0: (444, 606, 453, 433, 429, 604, 547, 628, 465, 631, 627, 484, 389, 517, 486, 439, 389, 450, 441)
1: (484, 490, 449, 457, 436, 516, 504, 518, 532, 461, 417, 566, 552, 405, 504, 500, 367, 627, 516)
2: (505, 426, 499, 621, 528, 234, 421, 410, 691, 414, 381, 433, 640, 496, 420, 555, 381, 402, 388)
3: (559, 578, 517, 360, 564, 587, 573, 369, 405, 554, 515, 526, 399, 496, 592, 411, 432, 532, 526)
4: (402, 430, 424, 653, 491, 494, 390, 498, 454, 352, 606, 627, 491, 489, 452, 637, 405, 405, 445)
5: (456, 498, 481, 557, 499, 476, 371, 480, 540, 419, 382, 538, 383, 612, 423, 538, 614, 369, 372)
6: (538, 543, 655, 463, 671, 521, 358, 450, 505, 535, 586, 626, 615, 476, 463, 356, 590, 426, 411)
7: (646, 394, 635, 514, 606, 385, 484, 632, 591, 460, 373, 541, 528, 446, 531, 549, 508, 458, 520)
8: (510, 396, 640, 569, 661, 427, 393, 554, 565, 423, 615, 578, 575, 414, 393, 474, 440, 383, 443)
9: (650, 605, 560, 397, 460, 526, 532, 402, 535, 651, 375, 515, 365, 473, 615, 452, 443, 519, 535)
10: (515, 437, 562, 646, 576, 527, 373, 431, 447, 399, 618, 574, 389, 501, 520, 561, 391, 350, 429)
11: (398, 352, 451, 640, 474, 534, 586, 635, 444, 449, 360, 353, 391, 359, 415, 657, 617, 577, 626)
12: (490, 382, 643, 512, 706, 535, 417, 485, 579, 410, 473, 693, 623, 591, 327, 468, 509, 453, 449)
13: (426, 711, 371, 456, 287, 530, 343, 515, 510, 532, 573, 508, 436, 599, 664, 375, 358, 437, 389)
14: (702, 361, 729, 435, 693, 497, 615, 584, 540, 566, 423, 541, 535, 445, 431, 499, 678, 623, 666)
15: (407, 644, 499, 461, 459, 394, 501, 550, 650, 673, 610, 421, 607, 571, 370, 400, 455, 387, 354)
16: (393, 675, 356, 486, 513, 637, 455, 639, 294, 459, 532, 468, 367, 548, 635, 432, 616, 400, 422)
17: (399, 565, 422, 491, 410, 419, 541, 378, 568, 560, 604, 348, 530, 548, 438, 505, 671, 482, 426)

(525, 459, 534, 429, 522, 441, 601, 391, 590, 571, 568, 435, 511, 403, 421, 455, 488, 576, 540) 1 3
(493, 523, 497, 521, 462, 547, 562, 495, 487, 563, 429, 405, 392, 473, 497, 527, 480, 451, 540) 9 0
(304, 517, 354, 632, 500, 479, 392, 432, 414, 371, 461, 445, 558, 618, 464, 580, 661, 352, 391) 5 4
(567, 556, 600, 474, 634, 451, 493, 411, 546, 589, 495, 487, 362, 572, 458, 422, 483, 407, 394) 3 9
(614, 599, 654, 306, 558, 477, 514, 493, 659, 712, 570, 588, 622, 618, 452, 280, 500, 543, 451) 6 15
(479, 550, 399, 469, 426, 515, 675, 548, 459, 565, 468, 356, 625, 674, 564, 523, 540, 577, 551) 17 1
(387, 529, 473, 511, 500, 408, 338, 506, 612, 472, 359, 531, 418, 536, 375, 436, 668, 364, 322) 5 17
(466, 398, 541, 511, 551, 354, 512, 389, 632, 556, 573, 375, 371, 638, 319, 467, 418, 537, 510) 17 15
(495, 390, 558, 577, 576, 620, 574, 422, 382, 439, 434, 455, 558, 464, 477, 580, 598, 503, 641) 11 1
(466, 545, 587, 531, 572, 573, 407, 438, 496, 566, 412, 535, 385, 605, 409, 441, 571, 368, 408) 5 6
(361, 542, 322, 491, 329, 645, 422, 466, 318, 438, 344, 564, 617, 563, 610, 474, 434, 560, 555) 1 13
(388, 512, 453, 561, 385, 684, 419, 371, 361, 435, 571, 539, 546, 585, 502, 497, 380, 437, 523) 4 10
(507, 406, 471, 566, 483, 348, 491, 627, 542, 428, 433, 424, 393, 463, 513, 554, 627, 572, 558) 11 7
(493, 456, 521, 597, 495, 443, 422, 574, 596, 472, 592, 428, 551, 428, 450, 601, 486, 400, 456) 8 4
(532, 323, 532, 607, 514, 467, 639, 481, 479, 433, 458, 338, 462, 442, 467, 673, 420, 600, 703) 11 1
(464, 504, 479, 485, 580, 339, 370, 420, 621, 439, 413, 552, 515, 442, 446, 445, 414, 424, 363) 2 5
(448, 465, 572, 636, 648, 560, 474, 648, 352, 393, 628, 406, 360, 364, 529, 527, 436, 325, 467) 10 8
